Each named turn below is shown by a few rows before and after it. Which turns, in which order, take the first row of each later pair to the second? The first pair is answered.
turn zin:
[ 23   1 -29  -1 -20  -1 -11  12  -4   4 -39  10  10 -10  27] -> [ 13  -6 -29   3 -21  -1 -20  17   1  10 -40   8   9  -7  23]
[-12  16  12  -3  10   6  19 -14  16   3  23 -27   2   1 -21] -> [-23   2  16   5  10   6   7  -9  15   8  23 -28  -4   7 -25]
[ -5  10 -11   3  -8  -2  -4   1  13  11  -7  -3   8  -4   1] -> [-12  -8  -2  10 -10  -6 -13   6   5   9  -5   1  -3   2  -2]
[-19  14 -12  -2   0   7  14 -12  21  10  16 -24  11   1  -8] -> [-33 -12   1  11  -2   2  -3  -1  12  12  18 -20  -4  12 -14]
turn Vofi:
[ 17  -2  16  -7   4  -2  13 -15 -18 -12   8  -2 -18   1   2] -> [ -5 -13  24   0   3  -1   3  -7  -9  -4  14  -9 -22   8 -12]
[ 12 -14  16   4   4 -11   1  -1 -31  -9  -1  15 -11  -2  13] -> [  3 -19  24   8   4 -12  -2   0 -28  -6   5   9 -14   2   6]
[  7   6 -19 -21   1   7 -18   6  14   0 -19  -6  10   5  20] -> [ 22  13 -10 -27   6   5  -1  -7   5 -11 -12  -8   4   3  23]
[-12 -27  20  10  -1   0   0  14 -11  -2   4   0   4  13  10] -> [-11 -26  10  11  -2   1  -5  19  -9   0  -4   4  10  10  16]
turn Mokek:
[ 9 14 -2  2  1  7  2  5  3 -5  1 -1  2 -9 11] -> [ 9  5  8  6  2  4  3  4 -6 -8  6  0 -8 -6  8]
[ -7  14 -18 -13  16  -7  -1  -9   9   8   3   6   7  -3  -3] -> [  3  13  -3 -14  16  -9  10 -18  -5  -2  12   5  -5   0  -5]
[ 16  -7  -6   2  -6   0  -7   8 -15  -7 -15  19  -4  -5  19] -> [ 15  -4 -10   2  -6   2  -7   9 -10  -5 -16  19   1  -5  20]
[ 23   5 -17  -3  10  -2  -6   8  -4 -18 -20  25 -13  -8  28] -> [ 22   1 -11   0   9  -3  -6   7  -8 -22 -18  25 -18  -7  27]
turn sefep:
[-19 -12  -5  17  -8   1 -21  10   4  13  -6   9   3   3  -6] -> [ -8 -19  18  17  -5  -5  -9   0 -14   0   5   5 -14   7  -9]
[  5  -4 -12   0   7   5   7   4  -3 -10  -8  12   4  12  -1] -> [ -4  -7 -13   1   6   6   3   8   2  -4  -8   9   6  13  -6]
[ 15  -5  12  -9   1   0  15 -19 -21  -9   6   8  -9   1  17] -> [  9   5 -20 -13  -3   6   2  -8  -2   4 -13  14  14  -6  26]
turn movon:
[ 18  14   7  -6   0   8  22 -11 -16 -10   7   2  -6  -7   3] -> [ 21  11   5  -5   0   8  19  -8 -17 -11   1   7  -6  -7   9]
[  0  -3  28   4 -11  -9  15   3 -11 -15   2   9   6  -2  -4] -> [  0   6  26   0  -9  -7  21   0  -5 -13   6   3  11  -4  -6]
[-24 -18  -3   9  -2  -1 -25  16   7  14  -7   5  -1  11  -3] -> [-30 -10   3   7   0   0 -18  10  14  16   4  -7   0  12 -14]
[ -9 -11   0  -4  -3  -1 -10   5  -3  18   5   5  -9  13  -4] -> [-11  -1   0  -7  -2   1  -2   0   5  19  11  -2  -7  11 -11]

Between the rows of a pair lie two turns.
[-13   7   7   8  -7  19   8  -9 -20  -5  14 -13  -1   7  10] -> [ -8   6   6   9  -6  18   8 -10 -24  -8  11  -8  -2   6  14] -> Vofi sefep
[ -4   7 -12  -8   5   8   3  -3  12   1   3 -11  10  -9   3] -> [ -4   0   6  -6   6   4   9  -9   2  -5  14 -16  -3  -5  -3] -> sefep sefep
[ -9   6  14   0   1   2   8  -6   5  -1  17 -10  -6   5 -13] -> [-15  12  -6  -1  -1   6  -3   3  19   9   4  -5   9   1  -7] -> Vofi movon
[  1  14  -8  -7  -5   2  11 -25   9  -5  18  -4  -6  -4  -5] -> [  0  16 -22  -6  -7   4   4 -19  16   1   8   1   4  -7   1] -> Vofi movon
[ 13  -8   7  11   0  -2  -2   2 -18 -15  -3  13  -5   1   9] -> [  0 -15  16  15   0  -2  -6   3 -14 -10   4   7  -9   5  -2] -> Vofi Vofi
[  9  12 -20  -2   1   2  -1  -2   9  -1  -8   6   7 -10   8] -> [  7 -13   5   8   0  -4  -5  -1 -12  -9   2  10 -17  -1   3] -> Mokek Mokek
[-14  13   0  -8   2   1   4  -5  13   7  13 -13   5  -2 -12] -> [  0   3 -19  -3  -4   0 -10   6   1   3 -13  14   8  -4  14] -> movon movon
[ 14   6  -9  -6  -6  11  -1  -4  -1  -7 -15   6   2  -2  11] -> [  7  11 -11  -7  -5  13  -1  -3   8  -3 -13  -1   9  -4   5] -> Vofi sefep
[ 15   5  10  -5   6  -2  17 -17  -9 -10   7   3  -8   3   2] -> [ -7 -21   5  10   2  -4 -13   3  -7   2  -4  12 -12  10   1] -> Mokek Vofi
[  8  12  23  -2   1  -5   7  -8  -9   4  23 -11  -6   0 -16] -> [-15   0  -3   8  -4  -2 -24  15   8  23   3  -2   8   1 -13] -> Vofi Vofi
[-21 -10  21  17  -8   7   4   4   0   3  13  -5   1  -1   2] -> [-13  14   6   7  -7  11  15  -2  12   4   9 -11  19  -8   7] -> Mokek Mokek
[ 10 -24  -4   4   1  -2  -9   5 -12   1 -10  16  -4   0  16] -> [  9  -3 -22  -4   2   4  -3   2   5   8 -15  10  14  -7  17] -> sefep Mokek
[-20 -12   2  -1  -6  -6 -23  14   6  20   2   2   7   3  -2] -> [ 14 -12   8  -6  -5 -10 -12   3 -22  -1  -3  18  -3  -1  18] -> zin sefep
[-11   1  -2  -1   0   1 -10   1  19   6   0   4   2   1   0] -> [ -4  -4  -5   1  -1  -1 -13   3   9   1  -7  13  -1   1   9] -> Vofi movon
[  7  10  17  -2   4   3  15 -16   0  -4  16  -8  -6   1  -8] -> [ 13   8  17  -1   2   1  15 -16  -5  -7  13  -3  -8   1  -2] -> Vofi sefep
[-24 -12   3   7   2  -1 -12  10  10  11   5  -6  -7   6 -13] -> [ 22   4  -1  -6   4  -3  12  -6 -14 -13  -4   9  -7  -5  16] -> sefep sefep
[ 12 -10  15   2   3  -3  11  -8 -13 -13   6   4 -13  -1   5] -> [ 19   3   6  -4   2  -2  18 -12  -8 -13   3   3  -5  -7  10] -> sefep Vofi
[ 13 -17  15  -7 -10  -8  15  -5 -22 -16  -5  -4  -2 -10   1] -> [ -3  -7  19 -10  -6  -5  20 -10  -5  -7   7 -21   4 -10 -16] -> Vofi movon
